Here are some rows, each followed by its group. Rows of different groups can look alike.
[ -13   19   -9  -11   12   12  -14 -109   14   79  -11  -13   -9  -15
   14   13   13   -9   14   17 -104  -13   20   11  -13   19    6] d
[-15   8 -12  19 -40 -27 -12 -25  16  17 -13 -12  -7  17  12   8   8 -16
  13  12 -17 -13  17 -42  11  13  13] e
[-12  10  -8 -13  13  11  -7  12  -7 -18  -6  -5  -9 -16  15 -11 -84  67
 -83  16  13   8   9  15 -15   5  10] f
[104  11  79 -12  -4  -2 -11  15  13  -9  96 -12 -13 -19  17  12  15 -16
  15  15  15 -15   8  -3 -12  15  10] g
[-11  17 -12  53 -10 -16 -13  17  18 -15 -12 -18 -13  54  14  15  -8  10
 -10  11  12 -13  13 -21  42   7  11] h
[ 72  15  65 -16  13  10 -13  11 -26  -9  60 -12 -10 -15  14 -24  14  -9
   6  15  14  25  13  11 -11   8  12] g
[114  12 100 -17   7  10 -11  15  14 -12 105 -14  -6 -12  13  14  10 -12
   9  18  15 -17   8  12  -8  14  10] g
[  -9 -117   -5  -14   11    5  -12   13   17  -13   -9  -14   82  -16
   15   15   11  -11   14   12   11  -10 -113   10  -11    6    8] i
[ -13   10  -14   -7   15    8  -11   13   14  -13  -10  -13   -6   -4
   17    9 -109  102 -114   14   16  -11   17   13   -4    9    2] f
[ -17   11   -8  -12  -95  -78  -15   17   15  -12  -11  -15  -12  -12
   10   14   15   -1    7   11   16  -17   21 -123   -5   12   15] e
[ 49   9  46 -12   6  11 -12 -42  14  33  47 -14  -7 -13  19  14  12 -17
   8  14 -44 -17  14  11  -9   6  13] g
[ -12   14   -9  -14    3    8  -10 -100   15   84  -13  -18  -10  -21
   12   13   16  -11   12   18 -100  -14   15    9   -9   12   12] d
[102  10  86  -8  13   5 -12  17  15 -15 103 -14 -11 -10  15   9  12  -6
  16  14  16 -13  11  14  -7  13   5] g
[ -8  12 -10 -21  11  15   0  19  18 -13 -12   5 -15 -19 -87   9  12 -10
  11 -86  16 -16  10  13  -8   0 -60] j
[-14  17 -10  -8  10  13 -13   0 -90  -6 -14 -14  -7  -7  11 -65  17 -11
   7  13   3  89   9  18 -15  11   9] k
[-17  15 -11 -15  13  14 -11 -35   9  27  -6  -7 -11 -18  15  12 -58  48
 -59  16 -29 -13  15  14 -10   0   6] f
[ -6  14  -1 -14  11  10  33 -54  14  44   1  34 -13 -15  15  17  12  -9
  15  14 -54 -13  13  15  -7 -21  12] d
[-16  16 -14  88   8   9 -13  15   4 -14  -9 -11  -8  90  13  -3   7  -5
   8  15  12  -4  11  14  69  13  17] h
[-15 -54 -16 -15 -37 -34 -14  17  17  -8 -10 -15  43 -16  15  13  11  -6
  11  13  14 -16 -47 -52 -13  15  11] i
[ -9   7 -12 -12  13  11 106  15  14 -12  -8 117  -8 -16  16   5   7 -12
   6  13  18 -15  15  11 -11 -82   8] l
[  -8   11    3  -13   11   11  -11   18    6  -19   -6  -13  -11  -12
   12   10  -99   88 -101   15   13  -10   12   13   -2   16   10] f
[-12 -56 -10 -11  11   7 -15 -40  16  38 -13 -14  46 -16  14  11  15 -11
  16  16 -48 -13 -53  14  -6   8  14] i
[119  20 100 -15  10   8 -11  14  14 -10 110 -13  -8 -17  12  16   9 -10
  15  15  21 -17  17  13  -5  11   9] g
[-14   8 -11   0  13  10  -8 -92  14  78 -14 -13  -8  -1  11  10  16 -13
  13  12 -87 -17  16  12   5  13  12] d
[ 32 -55  28 -11   7  15 -16   3  16  -4  31 -15  37 -13   9  12  14 -13
   9   7   3 -17 -50  17 -15   7   2] i
[ 22  12  23  31  12  13  24  15  18  -6  20  31  -3  25  17   6  12 -12
  14  18  14 -15  13  12  27 -25  12] h
[-11  17 -13  -9 -70 -63  -5  17  15  -9 -10  -5 -12 -17  13  11 -10   9
 -16  16  13 -11  22 -87 -14   4   6] e
[-14   9 -11 -14   6   6 -17  16  -5 -12 -13 -12  -8 -11 -78  -4  15 -15
  13 -80  16   7   9  13  -9   8 -58] j
[-11  18 -14 -14 -65 -58 -10  18 -12 -12 -15 -14 -14 -17  15 -17  17 -18
  10  11  13  14  13 -88 -14  16  14] e
[-11  13 -13 -21   9   9  12 -73  16  54  -8  23 -10 -14  13  10  15  -7
   9  14 -76 -18  14  18 -11 -17   4] d
[ 17  11  20 -12 -41 -38 -11  15  17 -17  13 -17 -17 -16  14  15 -27  19
 -24  17  14 -11  16 -49  -6  12   9] e
[ -10   19   -5  -17   11   15  -10   -4   14    4   -9  -14  -13  -12
   12   10  -99   81 -104   10   -6  -14   16   13   -7   16    9] f
[-12   9 -11 105  16   8  -9  14  12 -16 -19 -10  -7 103  12   7  11 -13
  18  16  20 -18   9  14  78  16  12] h
[ 90  13  81  -3   8  10 -13  14  13  -9  86 -14  -7   7  12  13   9  -9
   9  12  13 -14  17  14   0  14  11] g
[-13  15  -8 -14  13  10  84   1  12  -2 -16  95  -8 -14   6  15   8  -8
   7   8   4 -14  12  17  -7 -81   9] l
[-11  11 -15 101  14   4 -18  17  15  -6 -16 -14 -12 105  12   8  12  -9
  12  15  15 -14   9  11  76  10   5] h
[-12  14 -12 -18  11  11 -16 -98  15  71 -10 -15  -9 -10   5  10   9  -6
   9  10 -94 -16  13  12 -12  12  12] d
[-10 -56 -11 -12   7   9  40  18  15 -10  -7  48  38 -14  16  16  12 -10
  13  17  16 -14 -55  13  -7 -36   6] i
[-10 -18  -9  -6   6  10  64  13  15 -11 -13  77   5  -6  11   9  12 -13
  16  13  13 -12 -13  17   1 -56   7] l
[-10  16 -10 -14  10  10 -13 -86  15  64 -16 -12  -8 -13  -4   8  12  -3
   7  -7 -82 -14  15  13  -8  15  -2] d
[ -14 -102   -9  -10    5    2  -10   13   15  -11  -10  -16   78  -15
    6   16   10   -6   14    9   15  -17 -101    5  -10   14   10] i
[-12  13 -14 -10 -19 -14  -6  16  15 -14  -9 -14 -13 -17  17  16 -88  70
 -84  18  13 -15  13 -21 -10  13   6] f
[-13  18  -2 -13 -45 -46  11  14 -13 -12 -16  12 -14 -12  14  -6   9  -6
  12  12  15  17  13 -57 -10  -3  12] e
[-10   8 -10 -13  14  15 -10 -76  11  59 -12 -15 -10 -17   9  10 -14   8
 -14   5 -72 -15  13  13 -10  12   5] d
[-16   8 -11 -16 -73 -73  -8  -5  17  -5 -12 -16 -11 -13  17  11  13  -9
  13  20   2 -20   7 -98 -11  12  13] e
[-11  11 -15 -14 -10  -1 -14  17 -85 -11 -12 -14  -8 -10  13 -63  12  -8
   7  16  15  83  22 -10  -7  12   5] k
[ -13 -115  -10  -13    9    9  -16   15   15   -8  -15  -14   89  -12
   12    6    8   -7   13   15   15  -18 -115   15  -15   15   12] i
[-14  16 -12 -14   1  -3 -10   3 -80   1 -12 -20  -6 -16  17 -58  11  -9
  18  15   2  84  15  -1 -11  10  12] k
[116  11  95 -18  13  10 -11  16  15 -15 110 -14  -7 -13  13  14  13 -13
  18  13  12 -13  15  12 -12  12  15] g
[-14  10 -10 -16   9   9 -10  15 -26 -11 -12 -15  -7 -10  16 -25 -71  61
 -68  15  13  31  19  12  -5   9  15] f
[-11  11 -12  78   9  12  16  12  15 -12 -14  11  -9  82  15  10  20  -8
  13  11  11 -15  10  15  63 -11   7] h
[-14  12 -10  38  14  10 -14  16  14 -13 -17 -14  -8  36  16  11 -63  53
 -67  13  13 -16  13  16  20  16  12] f
[ -12 -117  -16  -19    6   17  -13   18   14  -10  -13  -16   84  -13
   16    9   14  -15   20   14   19  -14 -121   14   -5    5   10] i
[-11  15 -13  -3  12   7  90  15  15 -18 -16 101  -7  -3  16  15  15 -13
   8  11  15 -14  13  16  -3 -85   6] l
[-13 -48 -10 -15  13  11  31  14   4 -14 -10  39  34 -12  16  -4  11 -12
  12  10  10  -3 -45  14  -8 -29   7] i
[ -12 -117  -12  -12   11   11  -10   16   14  -12   -7  -13   83  -14
   12   11   13  -10   11   13   13  -12 -123   12   -9    6   11] i
[  -9   11  -14  -11    9    8  -12   18 -100  -10   -5  -14   -6  -16
   10  -77   13  -16   17   12   17  101   13   12   -8   12   10] k
[ 42   3  35 -15   7   4  -6 -35  15  31  41  -4  -6 -16  15  16   9 -15
  13  17 -36 -19   9  16 -11   0  14] d
[-15  14  -8  34 -18 -15 -11  17  10  -8 -11 -13 -10  42 -13   3  10 -11
  15 -13  21 -12  12 -19  34  10  -4] h
[ -8 -82 -11   8  13  10 -12   4  14   1 -12 -12  64   7  14  12  11 -16
  17  13   5 -14 -82  16   0  14  12] i
[ -16 -109   -9  -19    5    5    3   16   14   -9  -12   -1   81  -11
   15   12   18   -4   11   16   20  -14 -108    9  -14   -2   14] i
[ -12   17  -12  -16   13    7  -10    2   16   -1   -7  -16   -9  -13
   15   15 -111   95 -108   16    2  -12    7   14   -6   14   10] f
[ -15   10   -8  -13    7    5  -13 -108   15   85  -11  -13  -13  -15
   16   19   15   -9   12   14 -110  -14   18   14  -12    9   12] d
[-14   4 -12   9  10   8 -13  18  13 -15 -11 -16  -5  15  14   7 -87  70
 -85  16  14 -15   5  13   7  12  11] f
[ 40   6  32 -11 -50 -48 -12  14  14 -10  38 -13  -6 -12  15   6  15 -12
  14  13  16 -15   5 -67 -13  12   7] e
[ -13    6  -14  -13   13   11  -11   14 -100  -18  -10  -13  -10  -18
   10  -78   13   -9   15   14   16   99    8   11  -17    6   11] k
[ -10   10  -12  -15   10   10   -6  -97   17   72  -12   -8  -13  -17
   10   10   15   -8   18    8 -105  -18   17   13   -6    4    5] d
[-12   6  -9 -15   9   7 -14  -4   2   3  -9 -14  -5 -15 -66  -1  10 -11
  18 -65  -6  -8   8  15 -14  11 -47] j
[-12  16 -10 -13  15  12  50  15  16  -8 -11  53 -13 -18 -30  13   5  -4
   3 -30  14 -16  13  13 -10 -34 -19] l
[-13  12  -9 -19   0   3  -7  14 -80 -10 -12 -12  -9 -12  15 -65   3   4
   6  16  17  85  14   4  -7   8   3] k
[ 37   3  31 -20   3  14 -12  14 -48 -14  35  -7  -7 -15  14 -37  12 -11
   9  11  18  47   4  14 -10  12  12] k
[ -13   15  -10  -16    9    7   -7 -102   15   79  -18  -17   -8  -10
   15   11   10   -9    5   16 -104  -13   13   13   -4   10   11] d
[-10 -95 -12 -16  11   3 -14  12 -11 -16 -14 -14  67 -13  16 -12  13 -16
   9  13  19   9 -94  15 -14   5   6] i
[ -14    9   -8   -5  -73  -74   -6   12   18   -6  -22  -15  -10    1
   16   10    9  -12    9   15   16  -14   10 -109    3   10    7] e
[-13  13 -18 -17   7  16  14  17  15  -9 -15  28 -11 -17 -64  11  11  -8
  10 -63  13 -15  10  12 -20 -16 -43] j
[-15  15  -8  94  11  13  -5  17  17 -15  -8 -15 -12  98   6  12  15 -11
  15   6  17 -15   7  14  67   5  -3] h
[ -16   16   -9  -22    8    7  -14   16   14   -7   -9  -17   -6  -17
 -102   14    9  -14   13  -99   14  -16   12   12  -14   14  -73] j
[ -9  19 -11 -18  16  13 -14 -36 -50  27 -12 -15 -14 -15  18 -42  17 -11
  17  12 -36  50   9  16 -12  12  10] k
[ -8   7 -12  24  12  13 -10 -68  15  49  -9 -15 -12  22  15  12  12 -13
  16  13 -68 -13  17  12  15  10   6] d
[-13  14 -13 -18 -16 -15 -14  14 -64 -13 -21 -15 -14  -9  11 -49   7 -12
   9  12  14  64  15 -24 -11  16   3] k
[ -7 -71 -11 -12  15  10  -8  -3  -2  -6 -14  -9  48 -12  18   0  13 -14
  15  15   1  -1 -78  13  -6   9   9] i
[  -6 -113   -3  -18    8   12  -10   18   16  -11  -13  -15   82  -17
   18    9   10   -6   12   14   16  -15 -117   13  -11   14   12] i
[-14 -71  -8 -15   8  11 -12  13 -11 -14 -14 -14  54 -17 -10 -10   9  -9
   9  -5  16   9 -67  15 -17  11  -1] i
[-12  13  -7 -15 -73 -65 -11  17   5 -15  -7 -17  -8 -14   7  -7  15 -16
  12   5  11  -2  16 -99 -10  14   6] e
[-12  12 -16 105   1   7 -14  16  15 -13 -10 -12 -11 102  12  10  12 -11
  17  14  14 -16  19  15  77   8  10] h
[ 33  11  27 -13  12  11 -13 -60  12  56  32 -15 -11 -14  15  13  10 -11
  15  18 -70 -18  12  15  -9   7  15] d
[ -9  11 -12 -12   9   4  87  18  20 -10 -16 106  -7 -15   8  15  10 -12
   9   6  15 -13  12  14 -10 -81   9] l
[-15  18  -9  79   9   6 -10  15   2 -12 -10 -15 -13  79  14   5   0  -2
   1  13  18  -3  13  17  57  13   7] h
[ -12   11  -12  -18    3   10  -12    8 -105  -19  -10  -14  -11  -13
   13  -83   10   -6   13   12   13  102   13   13   -7    5    8] k
[ -16   18  -14  -20   12    8  -11 -104   16   86  -11  -15   -9  -16
   16    8   14  -14   20   18 -103  -15   10   11  -10    3   19] d
Which 3 groups are nearest to each row below, nearest first, going by the distance to the centre of the group?
[ -9 -72 -11 -10 -26 -25 -10  17  17 -12 -11 -15  51 -15  13  11  15  -2
   4  17  16 -15 -66 -36  -9  17  14] ~ i e h
[ -14   17  -10  -14  -93  -77  -13   13   17  -11  -14  -15   -2  -15
   17   14   13  -20   12   18   17  -15   15 -121  -10    9    4] ~ e h k
[-15 -18 -13 -11 -32 -33  21  17  14 -14  -9  21   8 -15  12  14   2  -1
  -1  12  11 -16 -21 -37 -11 -13  16] ~ e i l
[  9  11   8  79   8   1  -7  13  16  -7   7 -13 -11  83  16  11  15 -19
   8  14  17 -15  22  13  59  10  10] ~ h e g
Which 4 groups are nearest to each row below, nearest first, going by the average distance to the group's rows?
[-14  14 -14  43  17   7 -11  18  11 -14 -10 -10  -9  44 -41  12  16 -10
  14 -42  14 -16   9   8  29  14 -34] ~ h j e l
[-13  12 -15 -13  16  12 -13  18 -81 -13 -13 -14 -13 -19  14 -56 -17   7
 -16  15  17  82  17  15 -13  12  16] ~ k f e j
[-17  16  -7  30  11  12 -13  19  16 -18  -7 -14  -8  33  14  15 -67  57
 -64  15  15 -13  17  12  22   8   9] ~ f h e j
[ -8  21  -8  36   8  12  -8  15  13  -8 -10 -13 -13  33 -55  15   9 -11
  16 -54  19 -17  14  16  26  15 -44] ~ j h e l
[-13  15  -9   6   7   9 -13  -7   4   3 -13 -17  -6   2 -51   3  17 -11
  10 -52  -9  -3  11  15   8   9 -31] ~ j h d k
[ 90   5  73 -19  13   6 -10  16   6  -8  83 -15   7 -14  10   7  17 -10
  12  15  20  -6   3  13 -10  15   9] ~ g e k i
[-10   9 -11 -11  12   9 -12 -28 -61  22 -11 -14 -11 -13  15 -42  16  -9
  14  16 -28  62  13  14 -10   8   5] ~ k d e j
[ -9 -30  -7  13   5   9  19  14 -10 -14  -7  18  26   9  15 -11  10 -17
  13  13  19  11 -32  11  13 -17  12] ~ i l h k
[ -8  13  -9 -15   5   5 -13 -39  18  26  -8 -11  -2 -14  14  11 -61  47
 -59  14 -42 -14  14  15 -11  20   7] ~ f d e j
[ -8  11  -2 -16  15   9  -9  10 -82 -18  -8 -12  -9 -10  -1 -64   8 -12
  10  -4  16  80   9  14 -14   6   0] ~ k j e h
[-14  14 -10 -15  -8  -9 -11  16 -86 -14 -13 -12  -2 -11  13 -68  14  -9
  12  16  14  79   7  -8  -9  13   8] ~ k e j h
Which 3 groups are nearest to each row below, nearest first, going by the distance to the group's nearest row?
[105  16  91 -12   8   8 -11   4  14  -6 104 -14 -10 -17  18  16  18 -11
  13  13   5 -14  14  14 -12  10   8] ~ g d k
[ 62  19  50 -14   5   6 -10  17  14 -20  57 -14 -12 -17   7  13 -32  20
 -27   1  17 -23  10  14 -11   3   0] ~ g e d
[ -8 -72 -10 -23  10  12 -13   2  14   4  -7 -15  53 -14 -13  13  11 -12
  10 -11  -1 -15 -69  16 -11  13  -8] ~ i j d
[-15  13 -11 -13 -30 -32  -2  15  15  -6  -8  -1 -10 -14 -45  16  14  -6
  14 -43  13 -14   9 -37 -13  -2 -31] ~ j h e
[ -7 -93  -8   1   6   3 -10   9  14 -10 -16 -12  69   3  15  17  15 -10
  13  14  18 -11 -94   2  -5  10   8] ~ i l h
[-13   8 -12 -20 -25 -28 -11 -65  14  57 -14 -16  -7 -10  15  11  11  -9
  15  15 -62 -17  18 -35 -16  14  11] ~ d e g
[115   9  92 -14  13   6  -9  17  16  -9 108 -11  -8 -11  13  10  12 -11
  13  16  12 -12  12  11 -11   4   9] ~ g d k
[-14  12 -13 -15 -11  -7  76  15  15 -11 -13  90 -13 -12  15   9  11  -6
  10  15  15 -18  12 -15  -9 -70  12] ~ l i h
[ -7  15  -8 -15  -4  -8  -3  11 -82 -15 -14  -8 -13 -11  13 -63  12 -10
  19  14  17  84  14  -6  -9  10  13] ~ k e g
[-12  13  -5 101   9   9 -14  15  13 -10  -6 -14  -6 101  14   9  13  -8
  12  16  17 -15  15  14  77  10   4] ~ h f e
Which 4 groups are nearest to each row below, nearest first, going by the distance to the centre of the group?
[-13  11  -6 -11  10  12  65  15  15 -15  -9  79  -8 -11 -22   7  15  -9
  18 -22   8 -13  14  15 -11 -64 -19] ~ l j h e
[-12  17 -14 -14  12   4  -9  14 -39 -10 -12 -16 -10 -12 -52 -34  10  -9
  12 -51  14  34   9  14 -11  10 -32] ~ j k e h
[-15  13 -11 -14  11  11  33  22  16  -7 -13  41  -3 -12 -53  18  13 -14
  10 -50  17 -15  17  15  -8 -35 -38] ~ j l h e
[ 22  13  13 -16  13   4 -12 -79  16  64  24 -14 -10 -15  14  11  13  -6
  12  11 -75 -14  14  14  -8   6  19] ~ d g e k
[-10  10 -16 -19  17  10 -15  17 -20  -7 -15 -15  -9 -15 -68 -12  13 -11
   8 -70  16  21  13  14  -8   9 -50] ~ j k e h
[ -8  13  -3 -12  -3   1  17 -22 -28  17 -17  17 -10 -15  15 -25  15 -12
  12  12 -21  30  16   5 -10 -14  12] ~ k d l e
Which 3 groups are nearest to each row below, nearest first, going by the average distance to the group's rows?
[ 96  10  73 -19   7  10 -14  15  12 -14  90 -15 -14 -13  11  15  -8   7
 -10  15  12 -14  10  15  -7  13  10] ~ g e f
[ -12    9   -9  -16   15   10  -11   18 -101  -14  -14  -16   -5  -16
   18  -75   11   -9    6   17   17   97   12   12  -13    4   12] ~ k e j
[ 12  16  15 -11  16  19 -10  13  14 -13   9 -12 -19 -12 -14  12 -56  49
 -53 -23  14 -14  15  15  -7  11 -15] ~ f j g
[-11 -18  -7 -14  16  10 -12 -41 -20  34  -9 -15  15 -16  13 -10  11 -17
  15  10 -40  16 -22  13 -10  15   9] ~ d k i
Which 4 groups are nearest to each row below, nearest first, going by the distance to the group's nearest row?
[106  11  89 -14   5   5  -3  18  14  -7  98  -6  -6 -19  12  15  13 -11
   7  16  16 -15  24  12  -8   3  12] ~ g d k e
[-12  17 -12 -13   8  13 -11 -46 -45  42  -7 -12 -14 -13  12 -38  16 -12
  11  11 -47  44   4  10 -18   4  15] ~ k d g e
[ -11   12  -10  -11   11   12   -8 -101   19   83  -13  -11  -11  -13
   11    7   13   -9   19   11 -109  -15   15   12   -6    9    4] ~ d g i k
[-12  16  -9 -10   2   2  -5  15 -96 -12  -6 -16 -16 -13  12 -76  16 -12
  11  12   9  89  12   5 -11  13   4] ~ k e g f
[-11  12 -16 -19  -8  -2 -14 -83  14  68 -16 -12 -11 -11  10  14  12 -13
  11  16 -81 -13  18  -8 -10  15  14] ~ d e g i
[-12  12 -11 -19  -2  -6 -16  15  15 -19 -11 -13  -9 -19 -83  12  16  -7
   7 -81  16 -18  12 -11 -12  11 -62] ~ j l h e
[-16   9 -12  61   7   6  -9  17 -25  -7 -11 -15 -11  61  10 -15  12 -18
  16  14  14  27  18  17  48  11   7] ~ h e k f
[-17  14 -13  89   8   8 -12  13  -3  -8 -12 -14 -10  86  14  -7  13 -16
  11  13  15   5  15  13  58  14  12] ~ h e f d
[ -5  17  -1 -16  14   3 -11  15  16 -14  -7 -16 -12 -16 -93  11  14 -10
  13 -92  16 -15  14  15  -8   3 -73] ~ j l h i
